Here are some rows, each followed by its group. Rows of different groups can look alike.
[ 1.1  0.9 -0.1 -1.0 -0.8  0.4 -0.1  0.1 -1.3  1.1  0.2 -1.1 -1.5 -0.1
  1.2 -0.5 -0.6  0.8  1.3  1.3 -0.7  0.7  1.3 -1.4] U
[ 1.1  0.8 -1.7 -0.3 -1.1 -0.7 -1.7  0.9 -0.3 -1.1 -0.6 -0.6 -1.2  1.2
  1.0  1.3  0.3  1.1  1.1  1.2 -0.8  0.7  0.9  0.3] J
[-1.6 -1.6  0.5  1.3 -0.7 -1.6  0.0 -0.5  0.3 -1.4  0.2  0.2 -1.5  0.1
  1.2  1.2 -0.4  0.4  0.0  0.2  0.9 -0.4  0.4 -0.3] K
[-1.6 -1.6  1.1  1.3  0.0 -1.6  0.2 -1.4  1.3 -1.3 -0.4 -0.8 -0.6  0.6
 -0.4  1.3 -0.8  0.6 -0.4 -0.8  1.3  0.2 -0.3  1.3] K
[ 1.0  1.0  1.0 -1.5 -1.6 -1.1 -1.7 -1.7 -1.5  0.9  1.2  1.4 -0.7 -0.4
 -1.6 -1.1  0.8 -0.8 -0.7 -1.5  0.1 -1.5 -1.6 -1.4] P
[ 1.1  1.2  0.0 -1.0  0.0  0.6 -0.2  0.1 -1.3 -0.4  0.8  0.8 -1.2  0.6
  1.2  0.3  1.3 -0.7  0.2  0.0 -0.6 -0.5  0.0 -0.1] W
[-1.5 -1.0 -0.8 -0.1  0.9 -0.1  0.0  1.2  0.0 -0.3 -1.2 -0.5  0.9  0.6
  0.3  0.4  0.7 -0.6 -1.6 -0.1  0.0  0.1 -0.5  1.3] C
[ 1.0 -0.2 -1.7  0.7 -0.1  0.6 -1.7  1.2  1.3 -1.5 -0.6 -1.5  0.4  0.4
 -1.3  1.3 -0.2  1.1  1.3  1.0  1.2  0.0  1.1  1.3] J
[ 1.1  1.2  1.2 -1.5 -1.6 -0.4 -1.4 -1.7 -0.1  1.2  1.2  1.4 -0.5  0.0
 -0.4 -0.4  1.3 -1.4 -1.2 -1.1  0.2 -1.1 -1.6 -0.7] P
[-1.1  0.9  0.3  0.9  1.2  1.3  1.2  0.9  1.3  1.2 -1.3 -0.2  0.6 -0.9
  0.3 -1.4  1.3  0.0  1.0  0.9 -1.5  1.2  0.9 -0.4] M
[-1.6 -1.6  1.2  1.3  0.1 -1.5  1.2  0.9  1.2 -1.1 -0.9 -1.3  0.2  0.8
 -0.1  0.7  0.6  1.1 -1.0  0.0  0.6  1.2  0.2  1.3] K
[ 1.1  1.2  1.2 -1.5 -1.6 -0.8 -1.7 -1.7 -0.9  1.0  1.2  1.4  0.2 -1.3
 -1.6 -0.8  0.0 -1.5 -0.9 -1.5 -0.5 -1.7 -1.6 -1.4] P
[ 1.1  1.2  0.6 -1.5 -1.6 -1.6 -1.6 -1.7 -1.5  0.5  1.2  1.4 -1.5  1.2
  0.3 -1.5  1.3 -1.8 -0.9 -1.3 -1.1 -1.7 -0.4 -1.4] P
[-0.2  0.1 -0.3  1.1 -0.2  1.3 -0.3 -0.3 -1.4 -1.4 -1.2  0.8 -1.5 -1.7
 -1.0 -1.5 -0.3 -1.8  0.3  0.5  0.8 -1.7  0.3 -1.4] B
[ 1.1  1.2 -1.0  0.3 -0.2  1.3  0.4 -0.4 -0.2 -0.9 -1.3  1.4 -1.1 -1.7
 -1.2 -1.5  0.2 -1.8 -0.1  0.4  1.3 -1.7  0.6 -1.4] B
[ 1.1  1.2  0.1 -1.2 -0.9  1.0 -0.1 -0.9 -1.4  0.3  1.2  0.7 -1.5  0.1
  1.2  0.6  1.3  1.1 -0.8  0.7 -1.5  0.9 -0.9  0.7] W
[ 1.1  1.2 -1.7  0.3 -1.4 -0.2 -1.6  0.7  0.3 -1.5 -0.7 -1.2 -1.1  0.3
  1.0  1.3  0.2  0.7  0.6  0.9  0.8  0.8  1.3  0.8] J
[ 0.2  0.6 -0.3 -1.0  0.6  1.1 -0.7 -0.3 -1.2  1.2  1.0  0.3  0.8 -0.9
 -0.9 -0.6 -1.5  0.2  0.9 -0.7 -0.9  0.7 -0.3 -0.7] U
[ 0.5 -0.1 -1.7  1.3 -0.1  0.8 -1.7  0.8  1.1 -0.8 -0.6 -0.2  1.3  0.9
 -1.4  1.3 -1.4  0.8  0.5  0.9  0.2 -1.1  0.2  1.1] M
[-0.6  0.1 -1.3  1.3  1.2  1.3  0.7  0.9  0.7 -0.2  0.5  1.4 -1.5  0.3
  1.2 -0.2  0.2 -0.5 -1.6 -1.1 -1.5 -0.7 -1.2 -1.0] M
[ 0.4 -0.7 -1.7 -0.5  0.2 -0.5 -0.2  1.2 -1.5  0.2 -0.8  0.0 -1.1 -0.1
  1.0  0.2 -0.3 -0.4 -0.2 -0.6 -0.7 -0.3  0.5 -1.2] C
[ 0.4  0.1  0.8 -0.5  0.9  0.2  1.2  0.6 -0.4  1.2 -0.4 -0.9  0.8 -0.9
  0.1 -1.0  0.8  0.0  0.4  1.1 -1.5  1.2  0.8  1.2] U
[-0.6  0.5  1.2 -0.3  0.3  0.5  1.2  0.2 -0.5  1.2  0.6 -1.5  1.3 -1.5
 -0.3 -1.4  0.7  0.8  1.3  1.3 -0.9  1.2  1.3  0.9] U
[-1.6 -1.6  1.2  1.3  0.1 -1.6  1.2 -0.2  0.7 -0.1 -1.5 -0.7 -0.3  1.1
  1.0  0.9  1.1  0.0 -0.7  1.2  0.4  1.2  0.0  1.0] K
[ 1.1 -0.7 -1.7  1.3 -1.0  1.0 -1.7  1.0  1.3 -1.5 -1.5 -1.5  1.2  1.0
 -0.4  1.3 -1.3  1.1  1.3  1.3  1.3 -0.3  1.3  1.3] J
[ 1.1  0.8 -1.7  0.0 -0.8  0.1 -1.7  0.9 -0.6 -1.5 -1.2 -0.9 -0.5 -0.7
  0.6  1.0  0.6  0.8  0.4  0.5  0.6  0.2  1.1  0.8] J
[-0.2  0.1  0.5  0.0  0.8  0.8  1.2  0.4 -0.1  1.2  0.0 -0.4  1.3 -0.3
  0.2 -0.9  1.3 -0.1 -0.2  0.4 -0.3  1.2 -0.3  0.6] U
[ 0.0  1.2  0.8 -1.5  0.2  0.6  0.2 -1.7 -1.5 -1.5 -1.5 -0.5  0.6  0.7
 -0.6  1.3 -0.6  0.4  0.1  0.9  1.3 -0.4 -0.5  1.3] C
[ 1.1  0.0  0.4 -0.2 -0.5  0.4 -1.7  0.5  1.3 -1.0 -0.5 -1.5  0.0 -1.2
 -1.6  1.3 -1.5  1.0  1.1 -0.2  1.3 -1.0  1.0  1.2] J
[ 1.1  1.2  0.5 -1.5 -1.6 -1.6 -1.7 -1.7 -1.5  0.3  1.1  1.4 -1.5  0.5
  0.7 -0.9  0.6 -1.1 -0.4  0.2 -0.8 -1.5 -0.6 -1.4] P
[ 1.1  0.0  0.4  0.8  0.9  1.3  0.4 -0.4  0.6 -0.5 -1.4  1.4  0.4 -1.7
 -1.6 -1.5  1.3 -1.8  0.2  0.0  1.3 -1.7 -0.8 -0.7] B
[-1.0  0.3  0.9  0.6 -0.7 -0.5  1.2 -1.0 -1.5  1.0 -0.3 -1.5  0.8 -1.7
  0.5 -1.0 -1.5  0.5  1.3  1.3 -1.4  1.2  1.3 -1.4] L
[ 1.0  1.0 -0.9  0.2 -0.4  0.9 -1.7  0.9  0.9 -1.4 -0.4 -0.5  0.7  1.2
  0.0  1.3 -1.5  0.6  1.3 -0.7  1.3  0.2  0.2  0.5] J
[ 1.0  1.2  1.1 -1.5 -0.3  0.9  1.1 -1.7 -1.5 -1.5 -1.5 -0.4 -0.1  1.1
  0.3  1.3 -1.5  1.1  0.0  1.3  1.3  0.2 -0.4  1.3] W
[ 0.5  0.0 -1.7  0.8 -0.6 -0.3 -1.7  0.6  1.3 -1.5 -0.3 -1.4  0.4  1.1
 -0.2  1.3 -0.9  1.1  1.3  1.2  0.8  0.1  1.1  0.9] J
[-0.3 -0.1  0.5 -0.5  0.4  0.2  0.9 -1.5 -0.8  1.2  0.6 -1.5  1.3 -1.2
 -1.6 -0.9 -1.4  1.1  1.3  0.5  0.2  0.4  1.3 -1.0] L
[-1.4 -1.6  0.1  1.3 -0.8 -1.6 -0.2 -0.5 -0.3 -0.9 -0.2 -0.1 -1.5  0.1
  1.2  0.7 -0.7 -0.5  0.2 -0.4  0.1  0.0  0.5 -0.3] K
[-0.5 -0.6  0.3  1.3  0.7  1.3  1.2  0.1  1.2 -0.4 -1.5  1.4  1.3 -1.7
 -1.6 -1.5  1.3 -1.8 -1.6  1.3  1.3 -1.7  0.7  0.3] B
[ 0.4  0.8 -0.9 -1.2  0.4  0.7 -0.5  0.0 -0.2  1.2  1.2 -0.5  1.1  0.8
 -1.4 -1.1 -1.0  1.1  1.3 -0.4 -1.5  0.5  0.4 -0.8] U
[-1.5 -1.5  1.0  1.3 -0.9 -1.6 -0.4  0.4 -0.3 -1.4  0.0  0.2 -1.5  0.0
  1.1  0.9 -1.3 -0.1 -0.3  0.2  0.7 -0.2  1.2 -0.4] K
[-0.1  0.1  1.2 -0.7  0.4  0.5  1.0 -1.2 -0.6  1.2  0.6 -1.0  1.3 -1.7
 -1.3 -0.7 -1.5  0.5  1.3 -0.1  0.9  1.2  1.3 -0.6] L
[ 0.8  1.2 -0.9 -0.9 -0.8  0.3  0.5  0.2 -0.8  0.1  0.4  0.2 -1.3 -0.2
  1.1 -0.2 -1.5 -0.5  1.3  1.3 -1.4  0.3  1.3 -1.1] L
[-0.4 -0.4 -0.4 -0.4  0.5 -0.3 -0.4  0.8 -0.4  0.6  0.3 -0.3 -0.4 -0.3
 -1.1  1.0 -0.8 -0.3  0.0 -0.4  0.5 -0.5 -1.1 -0.1] C
[-1.6 -1.6  0.2  1.3 -0.6 -1.6  0.4  0.0  0.2 -1.5 -0.4 -0.1 -1.1  0.7
  1.2  1.2  0.4 -0.3  0.1 -0.1  0.5 -0.6  0.7  0.3] K
[-1.5 -0.9  1.2  0.5  0.3 -1.4  1.2 -0.4  0.4  1.0 -0.8 -1.5  1.0 -0.6
  0.1 -0.9 -0.2  0.2  0.4  1.3  0.3  1.2  1.1  0.7] L
[ 0.2  0.9  0.2 -1.2  0.6  0.4  1.2 -0.1  0.1  1.2  1.2 -0.3  0.9  1.2
 -0.1 -1.5  1.2  1.0  0.4  0.3 -1.5  1.2  0.2  0.4] U
[-1.6 -1.6  1.2  1.3 -0.1 -1.6 -0.8  0.1  1.3 -0.7 -0.2 -0.2 -0.3 -1.6
 -0.7  1.1 -1.2  0.4  0.2 -1.0  1.0 -0.7 -1.0  0.2] K
[ 1.1  1.0 -0.1 -0.3 -0.1  0.5 -0.1  0.2 -1.1 -0.2  1.2  1.4 -1.0  0.6
  1.2 -0.1 -0.3 -0.1 -0.5  0.2 -1.2 -0.2 -0.5 -0.6] W
[ 0.1 -1.1 -0.7 -1.3  0.6 -0.5 -0.2  1.2 -0.5  1.0  1.2 -0.1  0.9 -1.4
 -0.7 -0.6  0.0 -0.3  0.5 -0.5 -0.5 -1.3 -1.1 -0.5] U
[ 0.6  1.2  1.2 -1.5 -1.6 -1.6 -1.7 -1.7 -1.0  1.2  1.2  1.4 -1.2  1.2
 -0.9 -1.2  1.2 -0.7 -0.7 -0.5  0.2 -1.7 -1.6 -1.4] P
[-1.6 -1.6  1.2  1.3 -0.1 -1.5  0.6 -0.1  1.3 -0.4 -1.4 -0.2  0.8  0.4
  0.9  0.7 -0.3  0.2 -0.7  0.6  0.6  0.4  0.0  1.3] K
[ 0.7  1.2  0.5 -0.3 -0.3 -0.1  0.4 -0.5 -1.5  1.2  0.0 -0.8 -0.6 -0.9
  0.5 -1.1 -0.5 -0.2  1.3  0.7 -1.2  0.3  1.3 -1.4] U
[-0.2 -0.1 -0.3  0.2 -0.4  0.1  1.2 -0.9 -1.5  1.2  1.0 -0.8  0.1 -1.3
  0.8 -1.0 -1.5  0.0  1.3  0.7 -1.0  0.8  1.3 -1.4] L
[ 1.1  0.4  0.5  0.5  1.2  1.3  1.2 -1.7  0.6  0.2 -1.2  1.2  1.3 -1.7
 -1.6 -1.5  1.3 -1.8  0.6 -0.3  1.3 -1.7 -0.3 -1.1] B
[ 0.9 -0.9 -1.7  1.0 -1.2  0.1 -1.7  0.5  1.3 -1.5 -1.4 -1.5  1.3  0.9
 -0.9  1.3 -1.5  1.1  1.0  1.3  1.3  0.3  1.3  1.3] J
[ 0.6 -0.4 -1.7  1.1 -0.8  0.9 -1.7  1.2  1.3 -1.5 -1.5 -1.5 -0.4 -0.7
 -0.5  1.3 -0.9  1.1  1.3  1.3  1.3  0.3  1.3  1.3] J
[ 0.4  0.5 -1.7  0.3 -0.9  0.6 -1.7  1.0  0.8 -0.2 -1.0  0.1  0.5  0.0
 -0.6  1.2 -1.0  0.7  1.0  0.9  1.3 -0.1  0.4  0.7] J
[ 0.6  1.2  1.2 -1.5 -1.6 -1.0 -1.7 -1.7 -1.0  1.0  1.2  1.4 -0.7  1.2
 -1.5 -1.0  1.3 -1.2 -1.0 -1.0  0.1 -1.7 -1.6 -1.4] P
[ 1.1  0.9  0.3 -1.5 -0.3  0.7 -1.5 -1.6 -0.5  0.2  1.2  0.0  0.1  0.4
 -0.7  0.4 -0.5  0.2 -0.5 -1.1  0.6 -0.6 -1.4 -0.3] W
[-1.6 -1.6  1.2  0.7  0.2 -1.1  1.1  0.0  0.5 -0.7 -0.4  0.2  0.5 -0.8
 -0.3  0.1 -0.5 -0.4 -0.6  0.2 -1.0  1.0  0.5  1.3] K
[ 0.2  0.3  0.9 -0.6 -1.6 -1.1 -1.2 -1.7 -0.1  0.9  1.2  0.9 -1.4 -0.1
 -1.5 -0.6 -1.1 -1.2 -0.9 -1.0  0.9 -0.9 -1.6 -1.0] P
[-1.6 -1.6  1.2  1.3 -0.8 -1.6 -1.0 -0.8  1.3 -1.5 -0.3 -0.5 -0.7  1.2
 -0.4  1.3 -1.1  0.2 -0.8 -0.7  1.3 -0.4 -0.6  0.8] K
[ 1.1  1.2  0.6 -1.5 -1.6 -1.6 -1.7 -1.7 -1.5  1.2  1.2  1.4 -1.5 -0.3
  0.4 -1.5  1.3 -1.8 -0.7 -0.8 -0.3 -1.7 -1.0 -1.4] P
[-1.5 -1.6 -0.6  0.6  0.5 -1.1 -0.9  0.9  0.9  0.1  0.3  0.7 -0.9  0.0
 -1.2  0.5 -1.4 -0.1 -0.6 -1.5  0.5 -0.6 -0.9  0.4] K
[ 0.6 -0.7 -1.7  0.4 -0.9  0.3  0.0  1.2  0.8 -0.9 -1.3 -0.6  0.7  0.5
 -0.1  1.3  0.6  0.6  0.8  1.3  0.7  1.2  1.3  1.3] J
[ 1.1  1.2  1.2 -1.5 -1.6 -1.6 -1.2 -1.7 -1.5  1.2  1.2  1.4  0.7  1.2
  0.0 -1.5  1.3 -1.8 -1.6 -0.3  0.0 -0.4 -1.6 -0.7] P
[-1.6 -1.6  1.0  1.3 -0.6 -1.6 -0.8 -1.4  1.3 -1.5 -0.1  0.1 -0.1  1.1
 -1.0  1.3 -1.5  0.7  0.3 -1.3  1.3 -0.4  0.0  0.7] K
[-0.8  0.2  1.0  0.2  0.2  0.3  1.0 -1.1 -1.1  1.2 -0.3 -1.2  1.0 -1.4
 -1.6 -0.6 -1.5  1.1  1.3  1.3  0.5  0.7  1.3 -1.1] L
[-1.1  0.5  1.2 -0.3  0.1  0.4  1.2 -1.5 -0.4  1.2 -0.1 -1.5  1.3 -1.7
  0.2 -1.2 -0.6  0.0  1.3  1.3 -1.5  1.2  1.3  0.3] L
[-0.1 -0.6  0.8  1.3  1.2  1.3  1.2  1.2  1.3  1.0  0.8  1.4 -0.6  1.2
  1.2 -0.2  1.3  1.1 -1.6 -0.7 -1.5  0.8 -1.6  1.3] M
[ 0.3  1.0  0.7 -0.1  0.9  1.0  0.9  0.5  0.8 -0.1  0.3 -0.7  1.3  1.2
  1.2  1.0 -0.7 -1.6  0.6 -1.5  0.8  0.5 -0.2  0.7] M
[-1.6 -1.6 -0.1  1.3 -1.0 -1.6 -0.4 -0.7 -0.2 -1.1  0.2 -0.4 -1.5  0.7
  1.2  1.2 -0.7  0.2  0.4  0.5 -0.4 -0.1  0.6 -0.4] K
[-1.6 -1.6  1.2  1.3 -0.3 -1.6 -0.7 -0.9  1.3 -1.5 -0.7 -0.1  1.3  0.8
 -0.7  1.3 -1.5  0.9  0.5 -0.5  1.3  0.0 -0.6  0.5] K
[ 0.5 -0.9 -0.7  1.1  1.2  1.3  1.2  0.7  0.7 -0.8 -1.5  1.4  1.3 -1.7
 -1.6 -1.5  1.3 -1.8 -1.2  1.3  1.3 -1.7  0.3  0.3] B
[ 1.1  1.2 -0.6 -1.5 -0.5  1.2 -0.1 -0.3 -1.3 -0.7  0.7  1.1  0.5  1.2
  1.2  1.0 -1.5 -1.7  0.9 -1.5  1.3 -0.1  0.2 -1.4] K
[ 1.1  0.5  0.6 -1.3  0.5  0.6  0.2 -1.0  0.1  1.2  1.2  0.6 -0.2  0.1
 -0.9  0.0 -1.1  1.1  0.6 -1.1 -1.1  0.1 -0.9  0.0] W
[ 1.1  0.8 -0.4 -0.2 -0.2  0.3  0.5  0.3 -1.4  0.0 -0.1 -1.4 -0.5 -1.7
  0.5 -0.3 -0.9  0.0  1.3  0.8 -0.7  0.8  1.3 -1.3] L
[-0.2 -1.1 -1.4 -1.2  0.8 -0.3 -0.1  0.6 -0.1 -0.4  0.6  0.1  1.3 -0.4
 -1.6  0.6 -0.4 -0.1 -1.2 -1.0 -0.2 -1.5 -0.9 -0.3] C
Which 4 groups are nearest to each row below, nearest first, going by the distance to the centre of the group?
[-0.6 -1.0 -1.3 -0.6  1.2 -0.5  0.5  0.9 -0.2 -0.2 -1.0  0.6  1.3 -0.4
 -0.6  0.2  0.5 -0.4 -1.4 -1.0  0.7 -0.6 -1.6  0.3] ~ C M K B
[-0.4 -0.6 -0.6 -1.3  1.1 -0.4  1.2  0.8 -0.4 -0.6 -0.9 -0.3  0.6  0.2
  0.2  0.2  1.3 -0.1 -1.6  1.3  0.5  0.7 -0.7  1.3] ~ C M U W
[-0.5 -0.7 -0.1 -0.5  0.9  0.0  0.9  0.6  0.4 -0.3 -0.7 -0.7  1.3  1.2
  0.1  0.2  1.3 -0.3 -1.2  0.3 -0.9  0.7 -0.5  1.0] ~ M C U K
Which 4 groups are nearest to each row below, nearest first, going by the distance to the group's nearest row?
[ 1.1  1.2  1.0 -1.5 -1.3 -0.4 -1.0 -1.7 -1.2  0.4  1.2  1.4 -1.5  0.1
  1.2 -1.3  0.1 -1.3 -0.8 -0.3 -0.9 -1.1 -1.3 -1.4] ~ P W U L
[-0.7 -1.2  0.1 -1.4  1.1 -1.1  1.2  1.2 -0.1 -0.5 -1.0 -0.7  0.6  0.2
  0.0  0.1  1.3 -0.6 -1.5  1.1  0.1  0.3 -0.3  1.3] ~ C U K L
Which 3 groups are nearest to each row below, nearest first, going by the distance to the centre of the group?
[ 0.5  0.3 -0.8 -0.4  0.2  0.1 -0.5  0.7  0.0  1.2  1.2  0.5 -0.2  0.0
 -1.0 -0.4 -1.5  0.0  0.4 -1.2 -0.6 -0.7 -0.2 -1.0] ~ U C W
Which 4 groups are nearest to each row below, nearest first, going by the average distance to the group's rows?
[ 0.7 -0.5 -0.6  1.1  1.2  1.3  0.6 -0.6  1.3 -0.7 -1.5  1.4  1.3 -1.7
 -1.6 -1.5  0.8 -1.8 -0.6 -0.7  1.3 -1.7 -0.2 -1.4] ~ B C M U
[-0.4  0.2 -1.7 -1.3  0.1 -0.8 -0.5  1.2 -1.5 -0.5  0.1  0.2 -1.5  0.7
  1.2 -0.2  0.9 -0.4 -0.2 -0.4 -1.0 -1.1 -0.6 -0.9] ~ C W U P
Which 3 groups are nearest to each row below, nearest first, going by the distance to the group's nearest row?
[-1.6 -1.6  1.2  1.3 -0.4 -1.6 -0.2 -0.4  1.3 -1.0  0.3 -0.6  0.5  1.2
  0.0  1.3 -1.5  0.2  0.1 -1.3  1.3 -0.9 -0.5  1.3] ~ K C M
[ 0.7  0.4  0.3 -0.5 -0.3  0.1 -0.1  0.0  0.0  1.2  1.2 -1.0  0.6 -0.7
 -1.3 -0.5 -0.6  0.7  0.5 -0.4 -0.7  0.4  0.1  0.0] ~ U W L
[ 1.0  1.2 -0.1 -1.5 -0.4  1.1  1.2 -1.7 -1.5 -1.5 -1.5  0.7 -1.5 -0.5
  1.2  1.0  1.2 -0.4 -0.1  1.1  0.4 -1.2 -0.2  1.0] ~ W C J
[-0.6 -1.2 -0.6  0.0  1.1 -0.5  0.6  1.2 -0.3  0.0 -0.5  0.9 -0.1 -0.6
  0.4 -0.4  0.9 -0.1 -1.6  0.2 -0.6  0.9 -0.7  1.3] ~ C U K
[-1.6 -1.6  0.7  0.8  0.1 -1.3  1.2 -0.1  1.0 -0.4 -0.8 -1.4  1.3 -0.1
  0.5  0.3  1.3  0.4 -1.2  0.4  0.1  0.6  0.1  1.3] ~ K L C
[ 0.0 -0.1 -0.1 -0.7  1.1  0.4  1.2  0.5 -0.7  1.2  1.1 -1.4  0.7  0.6
  0.6 -1.5  1.3  0.6  0.5 -0.2 -1.5  1.2  0.6 -0.4] ~ U M L
[ 0.3 -1.1 -1.7  1.3 -1.1  0.0 -1.7  1.2  1.3 -1.5 -1.5 -1.5  0.7  0.7
  0.8  1.3  0.6  1.1  0.2  1.3  1.3  1.2  1.3  1.3] ~ J M K
[ 0.4 -0.4 -1.7  1.3 -0.8  0.0 -1.7  1.2  1.3 -1.5 -1.5 -1.5  1.3  0.5
  0.9  1.3  0.3  1.1  0.9  1.3  1.1  1.2  1.3  1.3] ~ J M K
Which 3 groups are nearest to each row below, nearest first, going by the average distance to the group's rows?
[-1.6 -1.6  0.2  0.9  0.4 -1.6  1.2  1.0  0.4 -0.4 -1.5 -1.5  0.5  1.2
  0.5  0.9  0.3  0.0 -1.0  0.2  0.7  1.0  0.1  1.3] ~ K C J
[-1.5 -1.4 -1.7 -1.2  1.2 -0.3 -0.6  1.2  0.2 -0.5 -0.3  0.6 -0.4  0.1
 -1.4  0.9  0.1 -0.8 -0.9 -0.2  0.1 -1.4 -1.6  0.0] ~ C K M
